In the rows, 128 means zero.
Each path below is one point turned by a fixed rotation once a step. After each direction that follows a path, write how fast that rotation turns it, in degrees each step (0 if it stays still).
Each turn is a multiple of 5 degrees from 10 to 175, or 0.
Each row of a path follows its step; steps can be skipped.
Rotation 1:
step 0: [128 139 126 130 118 119 121 122 118 123 132 137 121 138 119 128 131 123
 137 133 123 125 129 127 127 130 120 133 123 126 128 133 129 120 119 128
 124 135 130 130 121 117 126 126 127 129 131 131 131 121 132]
step 1: [123 131 133 127 137 129 125 116 123 134 116 132 129 128 133 129 121 126
 141 136 118 125 132 130 133 133 123 130 128 134 133 133 126 126 119 120
 128 132 124 131 132 135 126 130 128 130 126 134 125 128 141]
step 2: [129 131 130 129 122 134 131 124 132 130 126 119 125 123 118 140 135 112
 132 129 125 125 125 124 125 131 123 121 130 140 124 132 122 125 131 126
 133 124 126 131 131 139 123 123 132 129 133 138 127 120 134]
step 3: [127 134 139 126 132 125 124 129 126 124 120 115 127 125 121 132 126 116
 135 126 117 131 123 118 134 122 131 134 130 124 130 131 129 124 133 142
 120 126 127 130 129 126 133 123 124 121 134 123 129 125 128]
step 4: [122 121 135 123 129 110 138 124 129 123 123 121 136 124 134 122 133 126
 134 133 126 123 120 114 119 128 134 125 124 128 129 122 134 127 127 123
 124 128 129 135 126 130 123 125 123 128 126 127 131 125 134]
step 5: [138 127 131 131 120 126 133 131 128 121 123 125 127 125 134 132 131 125
 124 131 132 130 131 118 125 133 138 131 132 138 129 131 133 126 121 136
 121 135 137 130 120 126 120 130 133 124 129 142 118 134 132]
step 6: [135 130 133 132 126 125 127 123 131 121 123 128 122 126 126 126 129 133
 122 120 122 127 124 117 133 135 129 130 132 130 125 133 127 127 125 123
 132 134 133 121 135 131 127 132 115 124 139 119 124 142 137]
step 7: [135 113 129 127 135 128 130 131 130 128 128 138 134 112 135 134 128 114
 127 127 129 130 130 121 126 132 127 124 126 120 119 134 126 139 128 124
 127 135 128 128 133 133 127 129 128 129 137 120 130 133 125]
step 8: [141 125 121 133 122 132 136 134 125 119 123 132 121 133 132 134 127 120
 124 132 135 130 130 118 129 117 124 122 127 123 129 129 122 121 130 129
 118 127 126 134 127 124 125 131 121 130 131 126 142 132 123]
Directions:
[130 127 127 127 128 130 128 128 129 128 128 128 126 127 131 130 131 127
 127 130 130 128 129 126 131 127 129 127 128 131 130 124 126 127 129 127
 130 127 128 130 129 126 127 129 130 128 127 131 127 127 127] | 120
Rotation 2:
step 0: [129 130 120 133 126 118 122 137 118 139 131 127 126 124 129 127 131 130
 120 132 123 124 121 128 139 118 121 129 127 132 137 139 130 128 133 128
 134 138 119 131 132 126 128 121 129 124 128 122 122 128 126]
step 1: [135 137 130 128 118 131 129 122 129 129 124 126 135 130 131 123 127 131
 128 120 130 127 136 122 123 119 127 133 122 135 118 139 125 121 135 126
 130 139 136 125 128 129 112 125 129 128 129 131 134 129 122]
step 2: [126 130 137 124 128 122 125 133 136 126 127 130 125 131 139 132 123 120
 134 122 126 124 123 123 121 128 125 131 117 123 116 114 133 123 126 133
 117 129 130 128 118 129 128 125 131 134 137 130 124 130 129]
step 3: [124 119 129 124 128 137 138 121 126 128 132 134 118 131 129 130 131 122
 128 131 133 130 129 137 123 133 127 123 125 126 132 122 116 131 134 135
 118 111 139 125 131 126 136 129 137 127 131 127 130 124 128]
step 4: [128 137 122 127 135 133 132 132 122 135 132 131 130 131 119 133 132 133
 127 145 132 129 124 130 134 133 126 125 136 127 133 125 128 128 115 119
 133 120 131 139 127 123 134 128 121 131 134 124 124 136 122]
step 5: [131 133 120 130 124 133 135 134 126 135 129 122 132 133 131 122 118 126
 127 123 131 137 132 127 130 120 135 132 140 133 128 138 132 128 123 122
 137 133 120 131 133 133 133 141 130 127 120 125 132 118 131]
step 6: [129 131 128 133 137 123 117 133 125 128 121 121 125 119 136 124 125 128
 125 121 133 116 134 127 131 126 128 135 127 126 130 129 139 119 135 128
 129 129 120 117 123 134 123 130 119 121 135 135 134 127 129]
step 7: [128 128 136 130 127 129 120 105 133 116 126 130 125 132 131 119 131 122
 128 128 124 128 121 132 120 127 124 126 123 125 125 130 137 135 135 133
 125 132 127 125 134 123 126 128 131 131 129 132 138 133 128]
step 8: [126 114 135 125 129 127 126 123 134 132 121 128 134 118 125 134 130 128
 133 135 130 133 121 124 133 124 128 123 126 126 121 124 127 130 131 133
 125 121 133 136 133 129 132 115 128 128 131 120 115 141 135]
Directions:
[127 128 131 129 126 127 127 127 128 128 127 127 130 126 128 126 128 126
 129 127 128 129 129 127 128 127 124 128 125 130 128 127 128 127 131 124
 128 128 128 127 127 125 130 127 130 129 128 128 129 131 130] | 60
Rotation 3:
step 0: [122 143 132 134 128 125 132 125 121 125 136 131 123 130 128 125 119 119
 134 134 126 130 126 125 123 138 124 136 125 141 123 124 127 120 122 122
 126 127 129 135 123 130 119 129 126 126 120 130 123 129 133]
step 1: [130 128 124 137 133 132 129 140 121 122 130 128 120 125 124 134 132 138
 125 118 132 138 127 120 129 128 131 131 126 137 131 132 125 123 129 128
 120 122 124 128 130 118 123 137 133 130 136 123 119 127 124]
step 2: [123 134 139 130 133 133 127 129 125 125 137 129 132 131 127 122 132 118
 126 124 122 122 125 126 127 120 136 127 123 134 123 133 128 125 125 131
 120 122 129 127 128 124 119 131 138 123 126 136 139 114 132]
step 3: [127 129 127 128 132 126 130 128 129 121 133 121 128 122 128 122 127 126
 136 130 132 131 127 124 130 125 128 142 124 134 121 119 124 135 128 124
 125 125 138 121 137 122 126 136 137 144 126 131 119 132 131]
step 4: [133 129 128 136 123 125 131 126 121 126 134 130 129 122 117 127 130 143
 135 126 126 123 118 131 137 124 135 131 127 125 125 130 127 122 128 133
 116 122 132 123 125 130 127 130 129 127 124 131 136 128 115]
step 5: [121 133 130 134 120 132 122 132 126 124 136 131 126 128 124 124 122 120
 134 122 127 125 126 128 128 141 124 137 122 141 120 119 122 133 119 127
 126 130 123 127 125 133 120 126 124 128 118 129 132 128 130]
step 6: [136 116 124 139 127 133 128 129 126 120 130 133 120 126 120 127 127 131
 126 130 130 138 126 117 136 133 129 130 127 133 129 129 128 120 128 122
 124 116 124 126 135 118 121 135 124 134 130 125 125 128 130]
step 7: [126 141 135 132 125 133 129 126 126 120 127 127 126 123 123 126 139 119
 131 123 122 127 125 135 123 124 134 123 124 129 122 134 123 119 127 120
 122 121 123 133 124 124 118 125 132 130 124 135 135 119 129]
step 8: [128 129 131 125 125 132 127 129 128 121 134 126 118 131 134 126 117 128
 132 123 132 132 128 126 127 124 129 135 126 131 116 123 122 140 136 124
 122 128 130 127 128 115 123 136 135 137 128 135 119 133 129]
Directions:
[129 125 127 128 129 125 126 126 127 128 130 131 128 130 130 128 127 129
 128 130 128 129 128 129 131 128 129 127 130 125 127 130 129 125 129 129
 126 128 128 128 127 127 126 130 129 125 126 130 130 126 129] | 155
